In the rows, zero is written as 128.
The same turns and mirrors carry the whole set onto itself and the rows of a family onto each other. Which other rows belong to the same family as each row named below? List them in the order they appear above.
These 40 rows form 5 families of 8 rows each.
sibi: [129 127 132 115 134 114 153 134 144  81 150 125 115 138 150 143]
Rik: [126  88 132 152 131 153 117  98 143 136 116 152 148 119 174 134]
puz: [133 120 144 120  83 127 126 123 125 125 104 140 138 141 131 139]
zeg: [137 123 139 120  82 128 129 114 118 115 102 138 127 145 148 136]
nid: [138 107 147 139 142 148 105 113 108 136 121 145 153 120 163 124]
vam: [148 145 124 129 123 129 133 150 157 104 141 133 145 152 139 120]
viv: [131 102 140 115  99 124 149 125 127  99 109 142 120 152 153 151]
Rebi: [125 106 141 151 134 140 106 100 127 138 103 154 155 116 162 132]
Nal: [125 144 116 141 161 131 137 107 153 112 147 168 132 108 171 128]
nivu: [145 123 144 131 137 137 125  96 102 146 118 161 141 133 166 113]
Nizo: [134 143 111 114 114 133 138 144 152  85 146 148 131 116 138 140]
Mutis: [133 134 112 148 153 145 149  98 166 116 146 146 127 115 154 114]
Boli: [128  91 135 146 130 136 143  93 124 108 101 155 124 138 174 135]
pafu: [139 134 124 103 109 144 146 133 143 107 158 133 117 116 126 129]
zap: [136 150 129 119 112 116 139 138 156  91 144 126 133 136 139 139]
merut: [153 128 138 123  98 141 129 126 110 122 107 135 142 155 137 111]
defed: [131  98 135 153 126 145 132  88 142 145 113 159 137 135 176 131]
gif: [140 154 130 122 120 116 133 138 154 104 150 129 139 126 121 134]
rari: [149 111 129 121 102 155 116 139 108 108 114 137 146 131 137 118]
repob: [130 122 124 108 138 123 156 137 140  83 150 140 113 123 148 143]
rugi: [121 117 133 146 169 124 147 101 140  95 137 132 123 123 175 126]
niben: [134 105 151 115  87 133 128 116 130 135 120 136 132 145 147 146]
legub: [135 111 138 118  89 138 116 136 120 123 108 144 141 124 127 140]
Fel: [137 139 124 130 164 134 135 122 145 133 149 175 144 123 163 123]
piz: [130  93 138 110  88 149 125 129 127 132 121 149 128 126 143 150]
lep: [126  85 136 147 136 138 130 103 122 104 100 144 131 136 176 137]
talud: [126 144 126 151 164 128 124 106 160 120 144 140 150 113 154 122]
bog: [129 147 117 149 161 131 134 106 155 124 140 161 139 105 151 122]
mada: [125 114 138 142 129 135 124  86 114 138 104 165 130 123 179 130]
nadob: [136 149 120 116 122 131 139 144 149 102 148 146 133 109 114 132]
tozul: [124 117 123 142 166 130 153 101 135  94 138 149 118 117 172 129]
tum: [137 132 133 112 108 134 137 134 150 105 159 113 128 123 129 134]
suma: [124  99 148 149 134 140 105  99 119 124 108 146 144 112 181 135]
zome: [138 135 134 141 169 127 120 126 151 127 153 149 157 130 162 126]
veb: [127 138 131 147 163 118 124 111 161 109 148 136 145 116 175 135]
vofon: [146 139 108 119 125 145 140 157 149 102 139 155 144 132 134 120]
Vok: [131 127 118 153 158 147 135 106 168 110 152 128 137 109 158 121]
Zopo: [128 114 136 148 127 135 122  91 124 144 101 165 145 123 158 128]
leta: [129  91 136 114 105 131 140 136 120  89 112 142 123 142 152 154]
pum: [132 105 135 120  88 148 118 130 114 100 104 140 135 120 144 142]

Same family as leta: sibi, viv, Boli, repob, rugi, lep, tozul
Same family as Rebi: puz, gif, legub, talud, bog, nadob, Zopo
Same family as Nal: zeg, Nizo, zap, mada, suma, veb, pum
Same family as Rik: Mutis, pafu, defed, niben, piz, tum, Vok

The same turns and mirrors carry the whole set onto itself and the rows of a family onto each other. Which other rows belong to the same family as each row named below? List them in the order they appear above.
These 36 rows form 9 families of 4 rows each.
Nizu: [161 114 161 126  95 153 145 126 126 155]
Vuf: [131 137 120 145 116 128 149 162 135 145]
danek: [134 129 118 137 130 135 153 158 137 146]
vezo: [165 117 162 132  93 155 137 119 126 150]
Bav: [155 121 164 130  92 163 130 117 128 151]
tor: [141 141 121 138 125 129 151 157 137 150]
Fonu: [161 119 163 136  99 153 135 112 117 149]
Geg: [139 140 131 112  74 150 146 140 128 101]
Gizur: [139 141 139 105  79 159 136 133 127 102]
bip: [133 135 120 128 125 132 157 161 141 142]
maziv: [133 135 143 113  78 153 146 140 125  96]
Gez: [126 136 116 146 125 138 152 157 134 142]
falik: [136 157 127 143 129 138 113 128 126 101]
tezis: [166 119 159 126 106 165 141 108 129 143]
Gekon: [143 149 137 152 135 132 113 131 118 104]
zisu: [139 151 141 151 127 128 105 128 121 116]
rimab: [143 145 145 118  79 155 137 131 125  91]
pifol: [161 122 163 131  95 156 133 115 129 154]
Napu: [144 149 142 148 139 143 109 124 124 111]
nudu: [143 136 145 111  80 156 151 142 117  99]
fif: [150 157 133 143 139 134 115 125 116 115]
Lik: [130 131 146 109  77 151 144 135 127 102]
fave: [138 128 120 145 120 132 153 161 132 149]
vokel: [142 133 113 142 129 130 158 156 136 136]
goteg: [169 123 163 131  95 156 136 113 133 144]
Nusu: [142 157 137 144 127 128 109 123 120 109]
girip: [141 137 137 104  88 163 152 135 124  99]
Vov: [139 148 135 141 138 128 106 123 124 118]
gazez: [153 113 161 132  99 160 145 113 126 148]
miram: [147 155 133 142 136 136 110 123 121 112]
Pek: [140 141 143 115  75 151 146 135 122  99]
tofud: [162 115 159 126 105 160 137 117 132 153]
gamo: [136 131 116 139 125 134 160 156 134 141]
tave: [137 126 122 138 131 134 151 150 132 155]
Dil: [134 141 141 109  88 157 146 133 125  94]
zuka: [139 155 135 142 137 135 113 122 124 110]

Same family as tor: Gizur, Gekon, gazez
Same family as maziv: pifol, miram, gamo
Same family as fif: Bav, Lik, vokel
Same family as danek: vezo, Pek, zuka
Same family as fave: Nusu, tofud, Dil
Same family as Fonu: Geg, bip, Napu

The same turns and mirrors carry the whole set onto itself and the rows of a family onto each other. Which other rows belong to the same family as each row named below? List them in the order they appear above.
These 32 rows form 4 families of 8 rows each.
falo: [140 113 107  91 155 114 128 112 100 116 112 114 151]
Tizas: [121 101 111  96 146 118 121 108 126 101 114 110 130]
Nikig: [138 127 112 104  93 106 161 141 124 123 129 102 140]
divi: [123 120 114 102 112 122 134  97 117 113 105  89 129]
rup: [143 132 126 118 137 134 149 139 142  97 156  63 121]
Nep: [135 102 101 109 140 113 134 141 108 114 106 128 149]
Foz: [145 121 109  84 118 116 135 107 113 116 111 107 147]
Voza: [146 126 130 119 131 122 157 171 125 105 149  78 113]
zav: [135 112 106 104 105 116 144 135 111 119 109 117 148]
guzip: [141 109 121 105 138  93 144 128 125 104  97 126 116]
bor: [140 127 101 120 167  86 125 123 116 108 133  63 152]
vapaf: [157 124 152 116 151 123 138 133 138 102 143  76 116]
tuse: [141 129 123 104 109 112 168 158 136 114 150  91 123]
Pifa: [143 124  97 135 169 104 143 160  97 110 129  78 141]
Damas: [124 123 108 133 153  76 132 134  88 111 118  79 128]
ran: [133 125 109 130 181 117 136 133 102 112 143  72 144]
bisil: [137 110  91 120 169 100 141 150 103 113 116 110 148]
lat: [126 110  98 101 174  91 127 118 129 103 131 101 147]
Sosif: [135 116 106 111 179 112 131 122  98 116 129  99 151]
mim: [129 108 142 133 145  98 139 157 137  95 149  87 118]
miri: [147 133 138 104 140 106 170 120 149 116 150  88 120]
Garup: [156 127 134 128 154 112 118 131 115 101 132  53 134]
bufer: [149 126 118 134 153 116 143 169 106 104 137  67 122]
mogo: [131 118 104 112 160  69 151 128 106 113 110 112 125]
Senik: [148 135 119  97 114 122 158 130 151 103 148  79 128]
Bod: [150 117 128 119 104 105 140 125 129 101  91 104 124]
kibar: [149 133 110  82 105 114 151 114 136 113 129  92 143]
bisar: [137 124 130 131 125  81 161 146 154 106 147  84 133]
lir: [137 130 119 131 161 129 142 141 119 103 153  57 129]
vuli: [132 139 119 104 112 105 166 100 131 128 128  81 133]
Mel: [123 111 133 141 147  99 121 148 101  98 130  74 118]
zesod: [148 130 124 130  99  89 156 130 138 110 114  82 136]

Same family as Tizas: divi, bor, vapaf, lat, miri, Garup, vuli
Same family as Voza: Nikig, Nep, zav, tuse, Pifa, bisil, bufer
Same family as bisar: guzip, Damas, mim, mogo, Bod, Mel, zesod

The same turns and mirrors carry the whole set onto itself and the rows of a family onto each other. Which other rows belong to the same family as each row named below? List them in the order they appear above.
These 32 rows form 4 families of 8 rows each.
sud: [124 137  92 148 111 134 134 127]
lupaf: [ 93 118 129 145 121 103 136 138]
buva: [109 111 148 102 117 129 133 160]
Lafu: [140  98 135 128 128 126 154 122]
derev: [105 135 135 141 107 102 139 132]
Benuk: [ 97 122 150 117 132 117 119 150]
Tirut: [113 138  89 123 133 145 145 123]
Gisa: [ 95 117 142 145 129 112 147 148]
duve: [119 140  89 130 121 129 152 126]
besud: [115  99 114 123 119 125 119 107]
Ziso: [126 100 128 118 128 131 132 106]
gidu: [ 94 111 146 127 120 108 129 128]
mir: [139 123  92 133 125 140 154 130]
gal: [117 108 157 129 137 118 134 150]
rali: [106 147 120 138 142 129 146 169]
gaz: [127 152 116 124 141 134 133 168]
piva: [138 132  97 122 136 150 145 154]
ruda: [139 108 126 126 115 116 162 128]
Puve: [107 135 112 139 125 133 100 154]
kav: [110 144 130 125 140 127 113 168]
Naz: [106  93 126 127 117 125 142 111]
nebi: [120 144 121 124 133 127 152 177]
Dedi: [116 104 151 117 133 120 118 157]
Kanun: [110  88 117 127 113 142 120 126]
tugob: [145 126 108 100 132 148 134 145]
dilo: [130 111 105 109 122 160 130 158]
zok: [138 130 102 108 139 150 132 128]
rimun: [124 102 114 124 118 132 161 115]
vedi: [128 111 129 110 103 131 167 134]
Zifuv: [ 92 147 114 124 144 135 126 151]
dap: [126 158 126 122 115 119 147 161]
lito: [ 96 135 113 119 137 134 110 157]

Same family as besud: lupaf, duve, ruda, nebi, Dedi, tugob, lito
Same family as piva: Benuk, gidu, mir, gaz, kav, Naz, rimun
Same family as rali: Lafu, Tirut, Gisa, Ziso, gal, zok, Zifuv

